128 stands for zero in the data rows.
Some points, one per row:
[133 105 159  39 148 156 147 172]
[173 145 143 162 135 167 134 182]
[ 75  59 106 145 182 153 151 156]
[ 93 116 110 189 126  36 140 137]
[171  87 167  94 200 255 179 159]
[ 97 132 143 181 138  12  76  97]
[159  98  99   0 173 255 145 107]
[ 16 143  85 200  84   0  90  91]
[127 117 165 159 240  81 160 167]
[ 50  67  83 192 158  15 170 127]
[185 113 123 140 119 147  83 102]
[188  81 154 131 217 255 157 128]
[105 104 144 205 185  67 157 159]
[139 199 158 147  28 105  89  76]
[ 92 107 132 126 245 101 148 116]
[102 129 142 161 208  64 154 180]
[128  98 119 145 195  67 143 183]
Then 23 other points, each followed by its number:
[154 125 126 153 197 173 149 184] 0
[154 113 158  92 232 226 168 144] 1
[ 97  89  78 161 171 219 133 121] 2
[ 83 167  88 168   0  66  11  82] 3
[ 93 130 134 162 180  21 135 160] 4
[154 195 153 166   8  59  83 124] 5
[ 28  75  98 108 245 112 133  83] 6
[ 97 186 168 165   0   0 108 110] 7
[ 76  55  87 177 164 125 186 129] 8
[ 70 136 133   0 166  86 120  97] 9
[100  91  84  43  93 190 148 175] 10
[102 100 159  98 161  92 113  99] 11
[168 131 138 126 211 233 144 148] 12
[141 143 140  43 105 155 142 137] 13
[183 183 145 171   0  81  86 118] 14
[149  95 116 137 212 247 174 112] 15
[102 156  95 130   0  55 106  86] 16
[155 116 146 202 180 216 135 176] 17
[154 210 147 112  43 107  84  79] 18
[138  96 122 166 150 138 149 163] 19
[187 129 122 176 118 141  64 101] 20
[153 115  96 181 145 185 154 199] 21
[ 63 161  83 142  54 103  98  83] 22
Which three of these numbered points are nearest to each point below, looking only along the 2 directions in which the first points spread most? Their numbers follow each, nearest first.
[ 80  93 132 169 183  27  97 130] > 4 8 6
[ 93 193 127 157   0   0 120 101] > 7 3 16
[156 149 130 129  67 153 150 128] > 20 13 9
[163 109 138  96 213 255 149 126] > 12 15 1
[ 34  90  87 141 235 105 156 115] > 6 8 4
[160 208 126 124  39 129  80  52] > 18 14 5
[112 133 121 128 125   6  86 109] > 22 4 11
[121 158  56  37   0 106  85  94] > 18 14 5
[ 90 127 147 140 172  66 151 159] > 8 4 6
[159 128 130 103 173 200 120  84] > 10 13 2
[166 128 149 103 174 242 169 127] > 12 15 1
[153 121 140 184 116 157 161 161] > 9 11 19
